Here are some numbered points:
array([-0.5, -0.5, -0.3,  0.4, -1.1,  1.4, -0.8, -0.6,  0.9,  0.0,  1.3, -0.1, -0.7, -0.7, -0.6,  0.3, -0.8, -1.3, -0.6, -1.0, -0.3,  1.2, -0.5,  0.8, -1.1,  0.2, -0.2, -0.3,  0.2,  0.9, -0.4,  0.3]) 0
array([-0.3,  0.3,  0.0, -0.3,  0.9, -0.6,  0.9,  1.1, -0.5, -0.9,  0.1,  1.0,  0.7, -0.4,  0.1,  0.9,  1.2, -0.3, -0.3,  0.2,  1.1,  0.2, -0.1, -1.7, -0.5,  0.3, -0.4,  0.7,  0.5, -1.5,  0.2,  0.1]) 1
array([ 0.4, -1.5,  0.9, -0.8, -0.1, -0.4,  0.4,  0.5,  0.0,  0.1, -2.0,  0.0,  0.3,  0.0,  0.6,  0.2,  0.8, -0.4, -0.3,  0.3,  0.3,  0.1, -0.1, -0.8,  2.1, -0.4,  0.1,  0.0,  0.3, -1.1,  0.4, -0.2]) 2
array([-0.2,  1.3, -0.2,  0.6, -1.5,  0.3, -2.4, -2.0,  1.2,  2.2,  2.7, -1.8, -0.8, -0.8, -0.9, -0.5, -3.7,  0.7, -0.2, -1.8, -1.6, -0.8, -0.9,  4.3, -3.0, -0.3,  0.2,  0.3, -1.8,  1.9, -1.7,  0.9]) 3
array([ 0.6,  0.0, -0.6,  0.4,  0.3,  0.2, -0.9, -0.6, -0.6,  0.4,  1.3,  0.0, -0.3, -0.4,  0.4, -0.6, -0.9,  1.4,  0.6, -0.7, -0.5,  0.0, -0.3,  1.1, -0.6, -0.2,  0.1, -0.2, -0.7,  1.6, -1.2,  1.1]) 4
array([ 0.4, -0.8,  0.5, -0.3,  1.3,  0.5,  1.7,  0.2, -0.8, -1.0, -1.7,  1.1, -0.2,  1.7, -0.3,  0.0,  1.7,  0.4, -0.1, -0.5,  0.7, -0.2,  0.9, -2.3,  2.2, -0.1, -1.1, -1.1,  0.8, -1.2,  1.3,  0.1]) 5
array([-0.3, -0.6,  1.4, -0.5,  0.1, -0.1, -1.0, -0.3, -1.0, -0.6, -1.6, -0.4, -0.7, -0.4,  0.3, -0.4,  1.3,  0.1,  0.1,  0.3, -0.4,  0.3,  0.5, -1.0,  1.6, -0.3,  0.8, -0.1,  0.5, -0.8,  1.5, -0.4]) 6
array([-0.1,  0.4,  0.2, -0.2,  0.4, -0.8, -0.2,  0.3, -0.4, -0.5, -0.4, -0.4,  0.3,  0.3,  0.0,  0.5,  0.8, -0.4, -0.3,  0.8,  0.3,  0.2, -0.1, -0.7,  0.0,  0.1, -0.3,  0.7,  0.2, -0.9,  0.4, -0.6]) 7
array([ 0.6, -1.9, -2.2,  0.1,  0.0,  1.5,  2.0,  0.3,  1.0, -0.9,  3.1,  1.6, -1.2, -0.4, -1.0,  1.0, -0.3, -1.7, -0.7, -1.3,  0.5,  2.1, -0.3, -0.4, -0.7,  0.9,  0.6,  0.5,  0.6,  0.6, -0.9,  1.3]) 8
array([-0.1,  1.3, -0.7,  1.2, -1.1,  1.1,  1.2,  0.4, -1.7, -0.1, -0.8,  0.0,  2.7,  1.8,  1.4,  1.6,  0.8,  0.6,  0.7,  3.3,  0.3, -1.0,  3.0, -1.4,  0.4, -0.3, -0.9, -1.9,  1.4, -1.6,  0.5, -2.7]) 9
array([ 0.3, -0.8,  0.8, -0.4,  0.9,  0.5,  1.5,  0.3, -1.3, -1.2, -1.6,  1.5,  0.5,  1.2,  0.5,  0.3,  2.3,  0.5,  0.3,  0.4,  1.1,  0.0,  0.6, -2.1,  1.8,  0.1, -1.4, -0.7,  0.9, -1.0,  1.2, -0.2]) 10
array([-0.7,  1.1,  1.2,  0.3, -0.8,  0.4, -0.8,  0.3,  0.7,  0.1,  1.4,  0.0, -0.1, -0.8,  0.2, -0.7, -0.5, -0.5,  0.6,  0.4, -0.6,  1.4,  0.6,  1.1, -1.1,  0.3, -0.4, -0.5,  0.4,  2.3, -1.0,  0.6]) 11
array([-0.5,  1.1,  0.1,  0.4, -0.8,  0.1,  1.2,  2.0,  1.1,  0.2,  2.4,  0.9,  2.2,  0.4,  1.0,  1.0,  0.1, -1.3, -0.2,  1.1,  1.5,  0.1,  0.7,  0.6, -1.8,  0.4, -1.6,  0.1,  0.0,  1.2,  0.1, -0.4]) 12
array([-0.3,  0.7,  0.0,  0.7,  0.1,  1.2,  1.0,  0.0, -1.3,  0.2, -1.6, -0.5,  1.9,  2.1,  0.7,  1.1,  0.9,  1.2,  0.9,  2.0,  0.4, -1.2,  2.3, -1.4,  1.0, -0.1, -1.0, -2.0,  0.9, -1.5,  1.3, -2.2]) 13
array([ 1.0,  0.6, -0.5, -0.4,  1.1, -0.2,  0.4, -0.3, -1.4,  0.0, -0.8, -0.3,  0.4,  0.8,  0.6,  0.1,  1.1,  1.7,  1.0,  1.6,  0.1, -1.0,  1.0, -0.7,  0.7, -0.3,  0.6, -0.4,  0.5, -1.1,  0.4, -0.8]) 14
array([-0.7,  0.7, -0.1,  1.0, -1.5,  1.0, -0.5,  0.4,  0.9,  0.2,  3.4,  0.6, -0.1, -0.4, -0.1, -0.2, -1.7, -1.4, -0.1, -0.6, -0.2,  1.9,  0.4,  2.0, -1.5,  0.1, -0.9, -0.4, -0.5,  3.2, -1.2,  0.4]) 15
array([ 0.1,  0.8,  1.6,  0.1,  0.5, -1.6,  0.4,  0.3, -0.3,  0.2, -2.0,  0.0,  1.3,  0.5, -0.4, -0.1, -0.2,  0.8, -0.6,  0.1, -0.5, -2.4,  0.5, -0.2,  0.2, -0.1, -0.3,  0.9, -0.7, -1.0,  0.9, -0.5]) 16
array([ 0.5, -0.2, -1.9,  0.7, -0.1,  0.5,  0.4, -0.4,  0.1,  0.1,  1.8,  0.4, -0.5,  0.5, -0.3, -0.6, -0.9,  0.6, -0.1, -0.1,  0.2,  0.5,  0.1,  1.2, -0.5,  0.2,  0.3, -0.3, -0.3,  1.2, -0.9, -0.4]) 17
Which two points above are nearest to each new point? Their numbers follow each, smallest number first.
array([-0.1,  0.0,  0.0, -0.4,  0.7,  0.4, -1.4, -0.7, -1.3,  0.0, -1.3, -0.2, -1.9, -0.3,  0.1, -1.0,  0.8,  0.9,  1.2, -0.2, -0.2,  0.4, -0.5, -0.9,  0.9,  0.1,  0.5, -0.8,  0.4, -0.1, -0.3,  0.1]) 6 7
array([-0.1, -0.5,  1.4, -0.1,  0.3, -1.2,  0.6,  0.4,  0.1, -0.2, -1.7, -0.3,  0.2, -0.1,  0.3, -0.9,  0.1,  0.0, -0.4, -0.4, -0.4, -0.7, -0.1, -0.6,  1.2, -0.3,  0.4,  0.5, -0.5, -1.0,  0.5,  0.1]) 2 16
array([-0.6,  2.9, -1.3,  1.7,  0.1,  0.4,  1.7,  2.1, -0.6,  1.6, -0.4, -0.4,  5.8,  3.2,  1.5,  2.5, -0.3,  0.9, -0.5,  2.5,  1.6, -4.2,  2.0, -0.3, -2.1, -0.2, -3.2, -1.8, -0.6, -1.7,  0.1, -3.7]) 9 13
array([ 0.7, -1.5,  2.3, -1.4,  0.2, -2.0,  0.3, -0.9,  0.7, -0.7, -1.6, -0.3, -2.3, -1.1, -1.9, -1.8, -0.4, -0.2, -0.6, -2.0, -1.3, -0.2, -0.3, -0.4,  2.8,  0.0,  1.3,  1.5, -0.6, -1.1,  1.7,  1.4]) 2 6
array([-0.2,  0.1,  2.0,  0.7, -0.3,  0.5,  0.2, -0.4,  0.1,  0.4, -2.0, -1.0,  0.3,  0.9, -0.4,  0.5,  0.0,  0.8,  0.2,  0.5, -0.5, -1.9,  2.1, -0.9,  1.7, -0.7, -1.1, -1.3,  0.9, -1.4,  2.6, -1.7]) 13 16
array([ 1.2, -1.3, -4.7, -0.5,  1.1,  0.6,  2.4,  1.8,  0.4,  0.0, -2.3,  0.7,  2.4,  1.7,  1.5,  1.1,  1.3, -0.6, -0.7,  2.4,  1.5, -2.2, -0.9, -1.6,  0.6, -0.3,  1.2, -0.1,  0.2, -0.6,  0.0, -1.8]) 1 14
array([ 0.3, -1.6, -1.1, -0.7,  0.1,  0.7, -0.4, -0.3, -0.2, -0.5, -3.8, -0.4,  0.0, -0.5,  1.3, -0.9,  0.9, -0.2, -0.1, -0.1, -0.4, -0.8, -1.9, -0.7,  1.3,  0.2,  1.6, -0.1, -0.3,  0.7, -1.0, -0.1]) 2 6
array([ 0.3, -1.3, -1.9,  0.0, -0.2,  0.6,  0.3,  0.1,  1.2, -0.5,  2.5,  0.8, -0.8,  0.0, -1.3,  0.7, -1.1, -0.9, -0.4, -1.1,  0.2,  1.7, -0.3,  0.5, -0.8,  1.0,  0.2,  0.3,  0.0,  0.7, -0.6,  0.8]) 0 8
array([ 0.6, -0.8, -0.8, -0.1,  1.5,  0.9,  0.8,  0.2, -1.3, -0.5,  1.4,  2.3, -0.9, -0.3,  0.5, -0.3,  1.0,  0.7, -0.2, -1.7,  0.8,  0.8, -0.6, -0.5, -0.1,  0.8, -0.8, -0.3,  0.1,  1.4, -1.9,  2.0]) 4 17
